[[-25  20  -5 -17  11]
 [-16  -9 -23 -18  17]
 [-26  23  21  -8  18]
 [  2   9  -3  18  20]
 [  0   5  13  -2 -18]
 [ 14  21  13  23   9]
 [ 17  23   9   5 -18]
 [ 22  36  21  11  -5]
 [ 16 -10 -10   3 -16]
 [-13   3   2   3   6]
 [ 23 -12 -23   9 -13]]
|
[[ 23 -12 -23   9 -13]
 [-13   3   2   3   6]
 [ 16 -10 -10   3 -16]
 [ 22  36  21  11  -5]
 [ 17  23   9   5 -18]
 [ 14  21  13  23   9]
 [  0   5  13  -2 -18]
 [  2   9  -3  18  20]
 [-26  23  21  -8  18]
 [-16  -9 -23 -18  17]
 [-25  20  -5 -17  11]]

[[-13 -24   2  -4  17 -12  25   0   9 -14]
 [-14   9  -2 -22   6  -7   9  -3   5   6]
 [  0  -4  -6  -9   1  15  11  -2   1   1]
 [-34 -10   4  24  28  23  44   2  19 -24]
 [ 27 -25  -9  17 -12  15   7  -1 -13 -14]
 [ -7   1 -10 -28 -17  -6 -20 -10  -2 -23]
 [-22  14   5  -5  19   1   8   1  18 -25]
 [  9  43 -10 -20 -17   5 -36  -2 -11  38]]
|
[[  9  43 -10 -20 -17   5 -36  -2 -11  38]
 [-22  14   5  -5  19   1   8   1  18 -25]
 [ -7   1 -10 -28 -17  -6 -20 -10  -2 -23]
 [ 27 -25  -9  17 -12  15   7  -1 -13 -14]
 [-34 -10   4  24  28  23  44   2  19 -24]
 [  0  -4  -6  -9   1  15  11  -2   1   1]
 [-14   9  -2 -22   6  -7   9  -3   5   6]
 [-13 -24   2  -4  17 -12  25   0   9 -14]]

[[ -6   9  -1  27  28  34  -4  27   3   5   1]
 [  9   5  14  -4  -1  18  18  26   7  40  20]
 [ 27   1   9  19  16  18  -3  18  20  20   3]
 [-10  16   4  12  22  17 -14  12   9  25  10]
 [ -7  -1  -1  25   5  -1   3   9 -20 -16  -4]
 [ 20   6  -8 -12  -4  20  -3   8  -1  15 -21]
 [ -4 -16  -6  -5 -19  -2  -4  -3 -10  -5  10]
 [ 16 -15  -1   8   2   0 -14  11   2  18  18]]
|
[[ 16 -15  -1   8   2   0 -14  11   2  18  18]
 [ -4 -16  -6  -5 -19  -2  -4  -3 -10  -5  10]
 [ 20   6  -8 -12  -4  20  -3   8  -1  15 -21]
 [ -7  -1  -1  25   5  -1   3   9 -20 -16  -4]
 [-10  16   4  12  22  17 -14  12   9  25  10]
 [ 27   1   9  19  16  18  -3  18  20  20   3]
 [  9   5  14  -4  -1  18  18  26   7  40  20]
 [ -6   9  -1  27  28  34  -4  27   3   5   1]]

[[ 19  -8]
 [  8   0]
 [ -1  -3]
 [-39  29]
 [ -5  -2]
 [ 19   1]]
|
[[ 19   1]
 [ -5  -2]
 [-39  29]
 [ -1  -3]
 [  8   0]
 [ 19  -8]]

[[ 28 -17  -9 -10]
 [-17   9   7  18]
 [ 43 -25 -14 -28]
 [  0  -4  -6  -5]
 [ 16  -6  -5 -15]
 [-23  13  13  22]
 [ 29 -17 -14 -24]
 [ 40 -20 -12 -20]]
|
[[ 40 -20 -12 -20]
 [ 29 -17 -14 -24]
 [-23  13  13  22]
 [ 16  -6  -5 -15]
 [  0  -4  -6  -5]
 [ 43 -25 -14 -28]
 [-17   9   7  18]
 [ 28 -17  -9 -10]]

[[ -5 -34 -41]
 [-23  26 -34]
 [  6 -27 -34]
 [ 31 -26  24]
 [ 34 -25  23]
 [-34  25 -28]
 [-29  25 -25]
 [-40  22 -37]
 [ -1  27  26]
 [  0  33  29]
 [  3 -38 -34]]
|
[[  3 -38 -34]
 [  0  33  29]
 [ -1  27  26]
 [-40  22 -37]
 [-29  25 -25]
 [-34  25 -28]
 [ 34 -25  23]
 [ 31 -26  24]
 [  6 -27 -34]
 [-23  26 -34]
 [ -5 -34 -41]]

[[ -7   5 -20  12 -22 -14  -7 -10  17  -9  -5  -9  12  -2   3]
 [-10   6 -36  27 -37 -20 -11 -15  26 -13  -9  -7  20   3  11]]
|
[[-10   6 -36  27 -37 -20 -11 -15  26 -13  -9  -7  20   3  11]
 [ -7   5 -20  12 -22 -14  -7 -10  17  -9  -5  -9  12  -2   3]]
---
[[ 37 -31   2  10]
 [ 25 -28 -12  18]
 [  0  -4   4 -14]
 [-14  27  13  -7]
 [ -3  -8 -25  12]]
|
[[ 37 -31]
 [ 25 -28]
 [  0  -4]]

[[-34  10  26]
 [  2  28  33]
 [-28  26   1]
 [ 10  14 -40]]
|
[[-34  10]
 [  2  28]
 [-28  26]]

[[-15  44   2  32 -15]
 [ -5  38  -3  26  35]
 [-19  35 -11  28  30]]
|
[[-15  44]
 [ -5  38]
 [-19  35]]

[[-34 -12  -2   9]
 [ -7  -4 -28   1]
 [  8 -17  24 -23]
 [-35   0   1   9]
 [  4  11 -10  11]]
|
[[-34 -12]
 [ -7  -4]
 [  8 -17]]

[[ -6  10  12]
 [ 35 -19   5]
 [ 12 -22  14]]
|
[[ -6  10]
 [ 35 -19]
 [ 12 -22]]

[[ -5  44  20]
 [ 25  26 -11]
 [ 11 -23 -17]]
|
[[ -5  44]
 [ 25  26]
 [ 11 -23]]
